In the data rows, the value 500 means zero.
Some points, one per row:
array([699., 540., 522., 516., 613., 252., 362., 461., 442., 530., 453., 473., 480., 496., 420., 313., 336., 600., 639., 512.])
array([553., 477., 494., 482., 580., 473., 445., 421., 572., 479., 508., 495., 685., 521., 532., 582., 418., 465., 421., 529.])
array([821., 491., 318., 549., 642., 256., 267., 623., 347., 521., 574., 634., 726., 561., 368., 374., 682., 466., 473., 549.])
array([487., 713., 437., 499., 572., 291., 353., 420., 374., 487., 195., 628., 485., 375., 285., 293., 339., 612., 597., 465.])
array([543., 501., 440., 509., 627., 572., 453., 420., 619., 470., 355., 457., 679., 540., 559., 583., 445., 480., 423., 621.])
array([551., 497., 456., 518., 493., 512., 506., 432., 536., 465., 367., 498., 613., 350., 489., 535., 453., 451., 431., 449.])
array([479., 857., 408., 511., 500., 496., 292., 534., 585., 407., 344., 435., 468., 230., 516., 614., 370., 397., 603., 366.])
array([703., 529., 617., 575., 463., 495., 448., 398., 633., 642., 223., 992., 464., 365., 708., 540., 356., 420., 633., 348.])
array([515., 491., 415., 548., 424., 582., 484., 517., 586., 593., 345., 523., 494., 511., 560., 511., 557., 521., 476., 452.])
array([525., 486., 464., 527., 569., 447., 443., 480., 473., 550., 478., 498., 559., 498., 454., 438., 506., 471., 476., 574.])
array([452., 559., 366., 566., 367., 338., 405., 539., 471., 472., 284., 508., 477., 548., 403., 433., 567., 426., 514., 376.])
array([546., 486., 469., 580., 444., 361., 432., 398., 406., 439., 406., 464., 538., 371., 386., 343., 405., 494., 404., 429.])
array([627., 513., 601., 500., 574., 433., 465., 436., 436., 529., 337., 815., 472., 541., 337., 400., 410., 840., 596., 576.])
array([488., 532., 403., 560., 606., 386., 463., 543., 441., 561., 332., 527., 515., 535., 364., 432., 568., 501., 505., 604.])
array([467., 546., 444., 496., 517., 490., 455., 519., 530., 476., 388., 517., 502., 426., 504., 538., 494., 467., 530., 462.])
array([815., 496., 446., 585., 655., 202., 320., 574., 415., 641., 549., 562., 496., 495., 427., 361., 393., 487., 584., 706.])
array([603., 487., 589., 603., 493., 339., 604., 327., 460., 461., 375., 587., 568., 352., 405., 367., 384., 520., 403., 431.])
array([518., 489., 525., 643., 426., 540., 506., 441., 557., 568., 460., 495., 488., 518., 533., 551., 455., 469., 447., 509.])
array([717., 497., 450., 559., 383., 590., 418., 570., 599., 678., 533., 564., 479., 535., 531., 547., 450., 459., 538., 370.])
array([467., 633., 566., 568., 448., 401., 432., 411., 476., 469., 434., 561., 491., 491., 461., 405., 428., 639., 577., 391.])
array([620., 473., 538., 578., 459., 415., 614., 336., 534., 457., 311., 608., 535., 386., 476., 510., 396., 422., 379., 421.])
array([711., 490., 503., 493., 557., 315., 396., 472., 441., 480., 512., 488., 487., 402., 439., 337., 396., 632., 568., 461.])
array([501., 488., 582., 761., 426., 507., 509., 436., 589., 700., 504., 482., 488., 545., 546., 495., 417., 463., 408., 498.])
array([699., 507., 435., 526., 430., 509., 375., 552., 636., 810., 484., 518., 479., 511., 567., 491., 422., 511., 548., 384.])
array([535., 486., 513., 643., 423., 455., 504., 431., 427., 506., 442., 490., 485., 518., 426., 427., 433., 550., 434., 490.])
array([524., 490., 513., 521., 502., 451., 482., 467., 503., 479., 487., 482., 584., 426., 491., 466., 442., 479., 450., 464.])
array([524., 500., 450., 491., 526., 527., 452., 493., 563., 475., 440., 485., 611., 397., 519., 547., 516., 474., 466., 461.])
array([644., 595., 396., 555., 616., 494., 362., 584., 553., 506., 456., 483., 500., 566., 499., 544., 488., 399., 538., 574.])
array([684., 490., 545., 537., 499., 541., 665., 323., 637., 593., 291., 713., 643., 346., 664., 503., 400., 513., 386., 450.])
array([548., 492., 565., 836., 312., 383., 422., 392., 519., 481., 516., 472., 481., 554., 472., 455., 343., 415., 368., 493.])
array([670., 466., 476., 644., 403., 247., 603., 320., 407., 449., 222., 696., 483., 554., 270., 313., 413., 468., 371., 462.])
array([501., 509., 391., 487., 516., 284., 418., 479., 456., 493., 325., 477., 689., 308., 405., 425., 548., 426., 448., 414.])
array([553., 700., 616., 526., 485., 265., 336., 361., 467., 439., 430., 498., 452., 306., 425., 350., 336., 659., 626., 373.])
array([782., 487., 367., 601., 668., 360., 343., 631., 500., 598., 540., 600., 500., 517., 469., 454., 515., 404., 547., 661.])
array([493., 590., 546., 510., 504., 447., 455., 454., 500., 487., 423., 584., 491., 409., 452., 438., 441., 571., 557., 475.])
array([556., 503., 396., 586., 623., 491., 392., 552., 580., 501., 454., 517., 504., 475., 540., 511., 620., 470., 510., 638.])
array([497., 597., 565., 496., 546., 464., 438., 423., 512., 512., 445., 529., 483., 519., 486., 503., 423., 555., 566., 524.])
array([529., 572., 538., 507., 544., 454., 458., 463., 476., 517., 413., 586., 486., 514., 437., 423., 450., 607., 545., 522.])
array([462., 633., 497., 557., 433., 441., 446., 498., 488., 494., 436., 504., 482., 509., 460., 427., 448., 516., 531., 410.])
array([624., 501., 587., 491., 578., 398., 430., 386., 452., 535., 505., 475., 485., 507., 444., 403., 433., 754., 590., 575.])
array([475., 667., 368., 569., 623., 497., 383., 574., 625., 452., 394., 465., 503., 543., 580., 554., 544., 477., 532., 619.])
array([564., 504., 410., 497., 480., 482., 428., 520., 538., 460., 477., 522., 512., 393., 507., 511., 574., 455., 480., 433.])
array([498., 488., 423., 567., 407., 539., 471., 491., 618., 732., 351., 483., 486., 531., 599., 525., 544., 540., 471., 464.])
array([564., 467., 580., 486., 594., 343., 506., 280., 521., 489., 324., 472., 933., 465., 438., 448., 299., 436., 313., 505.])
array([626., 483., 484., 493., 593., 583., 551., 329., 565., 466., 268., 581., 747., 534., 541., 631., 388., 437., 369., 555.])
array([556., 621., 610., 509., 544., 512., 435., 403., 631., 469., 337., 699., 476., 434., 587., 535., 400., 452., 596., 493.])
array([530., 532., 419., 502., 448., 497., 417., 548., 557., 506., 441., 477., 472., 449., 529., 510., 570., 482., 492., 437.])
array([562., 491., 458., 519., 547., 431., 428., 476., 471., 522., 499., 515., 623., 526., 452., 432., 494., 470., 477., 524.])
array([540., 444., 762., 574., 592., 349., 543., 311., 527., 497., 488., 422., 706., 382., 455., 382., 303., 494., 276., 465.])
array([575., 495., 463., 538., 457., 462., 440., 440., 434., 470., 517., 531., 517., 431., 452., 430., 453., 525., 452., 447.])
array([921., 500., 420., 461., 470., 636., 270., 586., 746., 563., 602., 607., 428., 205., 570., 587., 367., 440., 617., 337.])
array([483., 744., 532., 492., 545., 459., 403., 443., 371., 427., 283., 609., 475., 319., 327., 382., 390., 780., 612., 442.])
array([476., 499., 347., 505., 498., 339., 445., 601., 489., 433., 182., 611., 582., 268., 378., 466., 651., 400., 488., 381.])
array([555., 489., 449., 503., 562., 517., 428., 467., 583., 468., 447., 490., 665., 530., 532., 551., 514., 484., 449., 542.])
array([610., 506., 559., 609., 435., 460., 443., 402., 517., 499., 502., 487., 481., 529., 493., 500., 438., 561., 560., 382.])
array([540., 782., 524., 613., 348., 628., 358., 431., 690., 685., 392., 484., 475., 558., 609., 655., 326., 372., 624., 274.])
array([543., 561., 475., 492., 482., 447., 435., 488., 422., 447., 338., 589., 485., 362., 344., 411., 430., 627., 558., 431.])
array([496., 486., 447., 509., 461., 421., 490., 525., 486., 482., 397., 528., 503., 461., 447., 471., 553., 466., 487., 471.])
array([432., 805., 534., 491., 517., 345., 365., 401., 435., 449., 384., 517., 475., 332., 382., 311., 362., 698., 601., 438.])
array([594., 513., 491., 508., 473., 542., 445., 514., 543., 501., 493., 496., 490., 461., 529., 542., 456., 465., 530., 453.])
array([465., 566., 453., 530., 446., 441., 459., 492., 482., 485., 424., 499., 487., 523., 446., 451., 507., 489., 513., 439.])
array([544., 458., 478., 626., 441., 268., 461., 395., 450., 454., 382., 453., 486., 425., 415., 324., 408., 466., 392., 401.])
array([614., 468., 669., 540., 571., 611., 700., 342., 598., 441., 381., 702., 598., 524., 577., 580., 408., 421., 380., 526.])
array([508., 591., 461., 497., 470., 449., 439., 517., 459., 472., 453., 481., 481., 449., 457., 447., 462., 534., 530., 439.])
array([605., 642., 409., 516., 550., 342., 329., 581., 474., 481., 440., 451., 498., 364., 463., 369., 430., 445., 555., 441.])
array([538., 466., 398., 538., 688., 310., 402., 398., 522., 627., 365., 454., 724., 490., 436., 413., 381., 382., 369., 731.])
array([594., 469., 683., 718., 457., 557., 660., 295., 582., 442., 367., 633., 506., 336., 525., 656., 371., 432., 313., 390.])
array([470., 551., 447., 534., 553., 432., 439., 493., 469., 518., 418., 476., 522., 522., 427., 451., 532., 494., 518., 521.])
array([629., 485., 514., 542., 494., 429., 601., 366., 424., 463., 336., 640., 581., 382., 354., 423., 420., 547., 424., 438.])
array([576., 661., 377., 539., 354., 278., 334., 568., 438., 432., 413., 478., 468., 542., 398., 333., 444., 503., 577., 333.])
array([631., 470., 557., 629., 417., 507., 425., 394., 535., 506., 529., 476., 479., 534., 503., 546., 410., 528., 593., 347.])
array([531., 476., 438., 494., 500., 458., 444., 442., 404., 447., 431., 458., 604., 347., 369., 413., 479., 531., 428., 430.])
array([539., 499., 451., 507., 530., 481., 436., 474., 527., 464., 475., 501., 616., 458., 505., 523., 512., 464., 463., 479.])
array([467., 662., 478., 528., 572., 496., 434., 496., 600., 487., 435., 489., 492., 535., 564., 486., 441., 481., 546., 551.])
array([466., 678., 574., 619., 402., 401., 423., 417., 464., 488., 388., 603., 475., 539., 446., 419., 406., 616., 589., 339.])
array([524., 482., 492., 595., 428., 537., 500., 441., 580., 626., 432., 481., 493., 530., 548., 532., 446., 489., 435., 490.])
array([584., 538., 547., 591., 431., 535., 447., 444., 575., 670., 483., 479., 494., 509., 535., 520., 432., 457., 564., 387.])
array([524., 479., 573., 519., 535., 442., 517., 424., 435., 493., 477., 487., 614., 490., 429., 421., 413., 592., 412., 498.])
array([563., 497., 641., 539., 529., 395., 466., 359., 294., 448., 465., 441., 846., 296., 337., 325., 308., 717., 268., 423.])
array([690., 472., 423., 599., 424., 393., 593., 347., 549., 408., 185., 634., 503., 379., 426., 501., 393., 360., 351., 364.])
array([648., 495., 559., 652., 388., 353., 407., 400., 479., 492., 528., 491., 482., 482., 461., 410., 415., 581., 592., 345.])
array([514., 506., 399., 572., 621., 555., 455., 582., 655., 463., 235., 585., 545., 580., 714., 512., 609., 566., 504., 585.])
array([562., 442., 426., 487., 585., 227., 464., 395., 431., 506., 351., 447., 887., 443., 364., 337., 396., 408., 394., 480.])
array([573., 482., 574., 725., 427., 538., 629., 411., 522., 531., 414., 651., 483., 493., 508., 552., 451., 468., 429., 508.])
array([525., 482., 484., 493., 509., 415., 488., 455., 479., 485., 437., 493., 618., 432., 447., 411., 460., 483., 446., 473.])
array([540., 486., 423., 555., 660., 288., 460., 414., 475., 650., 350., 473., 632., 469., 388., 323., 439., 416., 410., 674.])
array([544., 516., 447., 505., 468., 517., 438., 550., 567., 551., 473., 483., 490., 433., 537., 509., 527., 515., 508., 442.])
array([542., 553., 500., 526., 561., 490., 455., 491., 521., 526., 474., 483., 496., 504., 496., 524., 439., 474., 541., 567.])
array([620., 482., 733., 509., 704., 441., 477., 371., 566., 605., 554., 444., 579., 463., 536., 572., 317., 399., 284., 747.])
array([486., 507., 434., 514., 442., 431., 473., 549., 495., 470., 367., 544., 483., 506., 428., 477., 560., 454., 503., 446.])
array([532., 489., 364., 548., 387., 646., 463., 520., 614., 623., 250., 533., 513., 455., 639., 546., 559., 502., 454., 397.])
array([620., 483., 343., 530., 597., 451., 364., 507., 585., 500., 452., 497., 748., 489., 511., 500., 615., 429., 441., 520.])
array([572., 492., 457., 525., 561., 442., 451., 480., 459., 540., 500., 518., 537., 480., 471., 446., 505., 486., 480., 587.])
array([479., 528., 397., 522., 597., 313., 434., 503., 459., 558., 330., 474., 640., 535., 413., 427., 608., 423., 473., 573.])
array([556., 481., 544., 663., 411., 521., 536., 390., 592., 704., 438., 490., 481., 524., 548., 517., 403., 494., 414., 476.])
array([497., 615., 573., 521., 490., 452., 432., 406., 524., 479., 463., 534., 496., 392., 492., 499., 415., 562., 585., 448.])
array([459., 575., 420., 503., 440., 429., 434., 506., 429., 467., 371., 492., 490., 478., 376., 428., 536., 496., 514., 421.])
array([533., 492., 539., 518., 533., 464., 485., 457., 449., 497., 511., 490., 588., 478., 465., 439., 439., 556., 432., 494.])
array([684., 472., 453., 564., 460., 372., 316., 304., 309., 433., 575., 629., 573., 278., 378., 352., 367., 540., 391., 331.])
array([507., 470., 312., 529., 406., 251., 436., 617., 385., 418., 121., 622., 491., 389., 174., 379., 653., 457., 479., 343.])
array([438., 840., 575., 515., 588., 329., 376., 407., 453., 523., 348., 533., 455., 471., 420., 320., 361., 653., 624., 504.])
array([575., 474., 746., 999., 252., 570., 498., 378., 703., 826., 534., 440., 464., 550., 585., 663., 291., 381., 279., 515.])
array([547., 498., 483., 504., 517., 437., 519., 453., 505., 490., 403., 519., 626., 424., 467., 477., 465., 457., 454., 464.])
Here are 16 more points, each followed by its number:
array([677., 471., 422., 558., 397., 358., 393., 485., 472., 461., 521., 593., 495., 508., 449., 393., 516., 441., 453., 442.]) 0
array([408., 647., 350., 494., 472., 348., 354., 537., 539., 435., 196., 493., 476., 196., 422., 477., 529., 379., 518., 383.]) 1
array([481., 639., 485., 495., 498., 440., 433., 519., 497., 475., 430., 488., 490., 402., 468., 468., 454., 480., 541., 456.]) 2
array([578., 482., 471., 498., 518., 439., 424., 424., 427., 456., 519., 523., 670., 357., 418., 383., 436., 511., 420., 440.]) 3
array([522., 525., 441., 505., 524., 463., 446., 531., 511., 497., 468., 484., 542., 478., 489., 491., 563., 458., 505., 485.]) 4
array([589., 473., 576., 504., 582., 488., 424., 392., 606., 448., 512., 458., 809., 509., 521., 653., 300., 408., 344., 516.]) 5
array([565., 488., 453., 498., 584., 450., 420., 440., 527., 514., 488., 485., 730., 486., 502., 498., 440., 432., 430., 524.]) 6
array([576., 584., 495., 539., 428., 546., 391., 496., 545., 507., 455., 472., 461., 463., 505., 572., 417., 449., 573., 381.]) 7
array([539., 573., 500., 572., 407., 408., 430., 491., 481., 512., 481., 482., 485., 500., 466., 435., 441., 503., 536., 392.]) 8
array([478., 645., 430., 496., 454., 409., 382., 539., 481., 449., 410., 500., 482., 380., 447., 437., 506., 446., 525., 406.]) 9
array([555., 539., 494., 524., 458., 534., 453., 493., 587., 559., 350., 596., 484., 461., 570., 548., 428., 472., 550., 418.]) 10
array([721., 486., 416., 507., 548., 557., 394., 589., 560., 468., 530., 574., 513., 433., 504., 550., 480., 456., 546., 478.]) 11
array([610., 494., 411., 493., 480., 507., 413., 548., 610., 577., 481., 536., 535., 367., 572., 502., 585., 556., 485., 412.]) 12
array([721., 469., 311., 508., 537., 444., 337., 629., 345., 441., 507., 562., 517., 246., 382., 436., 586., 582., 502., 382.]) 13
array([410., 784., 512., 666., 318., 519., 378., 479., 609., 637., 312., 567., 489., 552., 582., 632., 371., 425., 596., 266.]) 14
array([662., 502., 496., 529., 586., 535., 418., 490., 613., 468., 502., 504., 484., 531., 565., 504., 424., 468., 551., 580.]) 15
Which of these numbered points is nearest to each point below, looking only along the 4 directions in which the first points spread most? Its number follows each.
array([639., 494., 560., 611., 421., 365., 420., 404., 435., 498., 520., 481., 482., 528., 442., 381., 404., 683., 558., 346.]) > 8
array([823., 523., 332., 494., 493., 188., 306., 649., 443., 395., 481., 507., 457., 233., 401., 283., 460., 440., 525., 350.]) > 13
array([567., 514., 455., 486., 504., 533., 443., 549., 549., 483., 487., 497., 512., 402., 518., 529., 517., 479., 522., 458.]) > 12
array([525., 499., 453., 490., 525., 506., 449., 481., 537., 488., 455., 491., 613., 427., 509., 533., 520., 469., 460., 483.]) > 4
array([557., 585., 445., 496., 510., 542., 417., 547., 597., 517., 450., 484., 502., 384., 555., 524., 466., 489., 530., 437.]) > 12
array([441., 652., 385., 532., 388., 441., 387., 493., 384., 485., 347., 458., 482., 505., 336., 415., 548., 547., 502., 360.]) > 9
array([546., 495., 496., 520., 483., 448., 456., 448., 492., 490., 528., 512., 536., 417., 472., 455., 445., 467., 446., 457.]) > 0
array([524., 491., 490., 593., 419., 420., 458., 449., 508., 476., 424., 480., 480., 539., 466., 466., 437., 451., 434., 469.]) > 0
array([543., 491., 658., 560., 548., 506., 522., 344., 707., 545., 470., 474., 682., 365., 594., 506., 342., 449., 325., 466.]) > 5
array([636., 473., 472., 602., 397., 584., 588., 410., 567., 519., 249., 666., 469., 525., 542., 595., 449., 430., 421., 462.]) > 10
array([540., 495., 580., 746., 423., 465., 476., 437., 519., 503., 530., 491., 490., 514., 509., 509., 427., 463., 418., 522.]) > 15
array([623., 523., 377., 479., 511., 459., 356., 529., 555., 447., 472., 522., 635., 281., 481., 528., 611., 390., 430., 414.]) > 4
array([603., 539., 363., 574., 640., 481., 375., 598., 551., 526., 448., 504., 512., 539., 499., 540., 552., 407., 531., 650.]) > 11
array([655., 469., 483., 609., 403., 609., 595., 316., 591., 492., 239., 625., 494., 465., 552., 601., 394., 423., 418., 403.]) > 10
array([422., 836., 510., 657., 322., 527., 389., 445., 650., 799., 353., 497., 478., 506., 591., 574., 387., 438., 595., 281.]) > 14
array([464., 602., 344., 489., 436., 377., 352., 498., 508., 451., 316., 461., 487., 332., 413., 454., 639., 406., 526., 345.]) > 1
array([667., 495., 392., 495., 442., 480., 396., 565., 649., 750., 522., 581., 503., 401., 557., 459., 594., 593., 476., 413.]) > 11
array([550., 516., 447., 494., 480., 512., 440., 534., 575., 546., 482., 494., 492., 416., 538., 494., 541., 522., 496., 461.]) > 12
array([567., 596., 365., 496., 469., 349., 354., 605., 408., 456., 437., 476., 511., 259., 361., 371., 547., 492., 557., 402.]) > 13
array([639., 493., 417., 490., 493., 421., 425., 541., 500., 472., 530., 560., 532., 385., 484., 495., 574., 453., 481., 440.]) > 4
array([525., 463., 507., 508., 544., 410., 432., 403., 386., 451., 436., 462., 754., 369., 385., 339., 385., 524., 373., 452.]) > 3
array([462., 687., 565., 503., 592., 515., 424., 439., 563., 492., 362., 598., 472., 539., 542., 584., 383., 458., 607., 541.]) > 7
array([510., 650., 392., 496., 532., 393., 352., 594., 410., 494., 387., 449., 523., 311., 370., 371., 564., 470., 516., 414.]) > 13
array([612., 506., 414., 514., 568., 556., 410., 580., 593., 466., 483., 512., 526., 463., 538., 530., 541., 489., 512., 482.]) > 11
array([574., 530., 510., 499., 535., 415., 440., 471., 484., 517., 476., 478., 484., 510., 486., 443., 444., 529., 539., 514.]) > 0
array([430., 612., 343., 500., 543., 305., 372., 529., 432., 493., 295., 468., 573., 335., 344., 393., 590., 454., 505., 430.]) > 13
array([635., 470., 677., 571., 589., 579., 714., 237., 696., 461., 344., 644., 705., 481., 633., 578., 349., 426., 337., 492.]) > 5
array([527., 485., 467., 510., 575., 404., 470., 449., 494., 540., 411., 491., 616., 538., 465., 438., 484., 457., 453., 555.]) > 6
array([569., 655., 421., 491., 455., 379., 350., 567., 527., 439., 398., 459., 493., 316., 479., 444., 430., 428., 547., 387.]) > 9
array([448., 635., 456., 492., 458., 452., 432., 526., 458., 461., 394., 501., 490., 414., 413., 415., 465., 525., 538., 415.]) > 9
array([445., 654., 465., 516., 567., 487., 432., 497., 582., 479., 388., 526., 493., 519., 553., 545., 449., 474., 542., 565.]) > 12
array([561., 453., 502., 554., 480., 297., 459., 372., 378., 443., 315., 486., 608., 259., 354., 286., 366., 474., 362., 393.]) > 3
array([515., 501., 431., 489., 528., 499., 433., 484., 582., 470., 451., 477., 624., 431., 542., 511., 538., 521., 481., 480.]) > 4
array([473., 579., 456., 524., 440., 470., 457., 496., 437., 516., 420., 481., 485., 529., 419., 484., 505., 550., 522., 438.]) > 2
array([415., 613., 367., 500., 490., 495., 407., 567., 596., 433., 243., 531., 504., 243., 526., 536., 599., 419., 537., 366.]) > 1
array([591., 494., 358., 555., 609., 511., 350., 568., 630., 455., 442., 524., 593., 557., 566., 522., 636., 506., 483., 582.]) > 11
array([544., 521., 398., 574., 612., 443., 390., 518., 518., 578., 433., 484., 559., 549., 448., 465., 605., 440., 491., 616.]) > 4
Now 16 new points, numbered from 0 again:
array([576., 498., 563., 527., 530., 445., 576., 357., 415., 463., 389., 555., 644., 413., 394., 430., 413., 638., 402., 451.]) 0
array([584., 503., 449., 497., 510., 543., 453., 536., 552., 484., 500., 539., 526., 418., 517., 504., 561., 498., 504., 464.]) 1
array([616., 468., 533., 502., 580., 414., 571., 341., 516., 530., 345., 554., 736., 523., 459., 484., 384., 446., 386., 522.]) 2
array([547., 474., 467., 484., 514., 505., 446., 444., 576., 456., 455., 467., 702., 363., 521., 578., 419., 456., 418., 436.]) 3
array([719., 493., 500., 522., 464., 351., 406., 508., 446., 466., 533., 555., 476., 420., 447., 395., 439., 572., 566., 409.]) 4
array([674., 562., 604., 621., 387., 431., 431., 406., 525., 464., 283., 805., 479., 537., 411., 467., 388., 582., 612., 317.]) 5
array([554., 486., 521., 488., 569., 556., 511., 372., 612., 472., 380., 503., 655., 556., 562., 537., 416., 486., 408., 562.]) 6
array([680., 479., 420., 509., 445., 514., 388., 585., 614., 707., 525., 587., 482., 449., 551., 491., 592., 577., 469., 431.]) 7
array([547., 498., 549., 512., 528., 464., 445., 429., 423., 479., 507., 499., 659., 436., 452., 411., 417., 558., 409., 471.]) 8
array([538., 527., 408., 492., 463., 436., 400., 533., 419., 444., 445., 479., 510., 366., 408., 469., 592., 487., 512., 409.]) 9
array([508., 512., 457., 541., 552., 440., 477., 529., 502., 538., 387., 531., 504., 520., 446., 485., 509., 480., 512., 558.]) 10
array([477., 522., 370., 586., 349., 562., 450., 577., 622., 771., 308., 522., 496., 486., 625., 476., 610., 545., 488., 404.]) 11
array([502., 490., 463., 527., 557., 449., 478., 492., 459., 514., 434., 498., 556., 524., 435., 450., 510., 491., 463., 551.]) 12
array([692., 469., 574., 644., 452., 280., 712., 249., 413., 453., 251., 703., 553., 301., 279., 287., 360., 569., 339., 365.]) 13
array([530., 484., 496., 520., 491., 525., 487., 434., 548., 481., 444., 487., 564., 385., 520., 568., 442., 473., 436., 441.]) 14
array([438., 773., 398., 602., 702., 439., 353., 476., 574., 570., 162., 580., 453., 561., 467., 565., 392., 372., 617., 703.]) 15
The same question for these:
array([580., 582., 588., 642., 400., 439., 440., 412., 500., 490., 352., 733., 479., 549., 446., 428., 394., 618., 610., 311.]) > 5
array([665., 462., 625., 590., 540., 276., 667., 218., 357., 413., 277., 638., 714., 219., 320., 236., 304., 646., 291., 383.]) > 13
array([586., 486., 490., 553., 460., 551., 561., 424., 579., 589., 388., 571., 491., 470., 585., 504., 453., 513., 450., 465.]) > 14
array([543., 472., 480., 497., 533., 438., 447., 477., 462., 488., 479., 505., 638., 470., 457., 422., 491., 487., 461., 498.]) > 12
array([555., 492., 476., 500., 544., 487., 437., 422., 601., 464., 508., 500., 675., 397., 528., 588., 423., 464., 422., 445.]) > 3
array([476., 554., 445., 493., 470., 509., 469., 505., 569., 553., 410., 497., 487., 432., 563., 505., 497., 506., 524., 449.]) > 1
array([478., 573., 367., 481., 508., 549., 391., 560., 691., 582., 238., 561., 514., 274., 688., 528., 539., 510., 531., 392.]) > 11
array([599., 481., 625., 577., 509., 367., 690., 371., 493., 481., 363., 727., 545., 411., 442., 437., 415., 513., 399., 453.]) > 0
array([525., 492., 449., 494., 562., 376., 472., 466., 467., 523., 399., 500., 663., 499., 429., 417., 496., 474., 467., 505.]) > 12
array([611., 479., 446., 482., 536., 483., 421., 479., 652., 558., 503., 561., 710., 418., 565., 466., 489., 567., 463., 460.]) > 3
array([641., 497., 375., 500., 450., 450., 338., 602., 529., 437., 481., 499., 504., 362., 488., 502., 625., 429., 514., 401.]) > 15
array([704., 471., 781., 999., 307., 257., 790., 168., 315., 508., 281., 749., 455., 608., 256., 253., 294., 783., 232., 462.]) > 13
array([598., 493., 569., 521., 522., 372., 622., 374., 476., 504., 396., 664., 598., 459., 411., 401., 437., 540., 425., 484.]) > 0
array([795., 510., 446., 503., 550., 628., 317., 486., 628., 423., 528., 457., 448., 304., 543., 631., 375., 381., 635., 415.]) > 7
array([552., 488., 377., 572., 363., 626., 511., 531., 600., 572., 244., 590., 444., 576., 577., 555., 578., 475., 470., 444.]) > 11
array([771., 501., 529., 630., 325., 538., 347., 449., 682., 999., 531., 483., 488., 586., 583., 471., 343., 421., 632., 283.]) > 7
array([504., 580., 460., 499., 507., 516., 445., 532., 547., 484., 452., 482., 507., 423., 527., 529., 482., 482., 520., 471.]) > 1
array([495., 534., 406., 512., 449., 545., 447., 528., 637., 660., 289., 565., 481., 458., 646., 513., 509., 508., 531., 398.]) > 11
array([567., 469., 607., 784., 397., 303., 555., 338., 405., 453., 398., 474., 474., 443., 410., 263., 332., 568., 350., 424.]) > 0
array([719., 521., 435., 593., 348., 534., 324., 544., 702., 960., 519., 489., 445., 570., 581., 480., 417., 498., 579., 322.]) > 7
array([697., 474., 608., 860., 370., 437., 760., 262., 387., 516., 256., 834., 473., 556., 283., 410., 383., 715., 345., 472.]) > 13
array([550., 487., 493., 525., 472., 512., 436., 457., 607., 497., 470., 469., 574., 331., 551., 601., 418., 487., 417., 422.]) > 14
array([612., 482., 561., 524., 534., 349., 644., 356., 467., 508., 356., 653., 629., 481., 393., 369., 412., 534., 402., 495.]) > 0
array([507., 513., 413., 502., 517., 569., 437., 506., 613., 461., 328., 489., 686., 384., 562., 554., 556., 513., 436., 455.]) > 3
array([688., 526., 494., 502., 498., 466., 385., 473., 403., 455., 500., 474., 478., 338., 404., 424., 394., 745., 585., 425.]) > 4
array([420., 797., 589., 594., 412., 482., 392., 403., 538., 476., 380., 534., 484., 496., 504., 588., 377., 471., 609., 338.]) > 5
array([450., 530., 407., 528., 420., 551., 453., 554., 608., 630., 349., 518., 473., 532., 594., 506., 565., 499., 510., 426.]) > 11
array([534., 481., 602., 510., 582., 535., 503., 436., 592., 470., 499., 486., 603., 534., 536., 596., 392., 436., 385., 541.]) > 6
array([536., 477., 557., 505., 605., 535., 553., 370., 547., 515., 420., 510., 566., 511., 525., 591., 391., 459., 390., 598.]) > 6
array([569., 487., 450., 479., 547., 470., 420., 454., 526., 480., 487., 493., 703., 407., 488., 505., 481., 449., 449., 465.]) > 12
array([621., 477., 569., 535., 521., 450., 629., 319., 381., 461., 323., 630., 659., 357., 329., 402., 399., 627., 388., 440.]) > 0
array([609., 481., 337., 506., 646., 360., 334., 517., 472., 531., 433., 477., 721., 546., 421., 375., 633., 405., 419., 529.]) > 12
array([732., 462., 395., 562., 707., 498., 325., 367., 615., 538., 588., 616., 701., 497., 487., 590., 449., 406., 370., 730.]) > 6
array([603., 478., 565., 730., 403., 349., 569., 331., 492., 463., 369., 537., 506., 532., 433., 390., 391., 490., 380., 452.]) > 0
array([906., 499., 512., 476., 584., 573., 286., 447., 763., 551., 521., 464., 472., 302., 593., 498., 299., 387., 645., 410.]) > 7
array([494., 540., 442., 500., 474., 493., 453., 509., 539., 490., 451., 487., 499., 460., 512., 509., 536., 474., 506., 458.]) > 1
array([491., 504., 451., 519., 549., 538., 466., 520., 562., 472., 409., 509., 543., 540., 544., 504., 554., 508., 491., 532.]) > 1
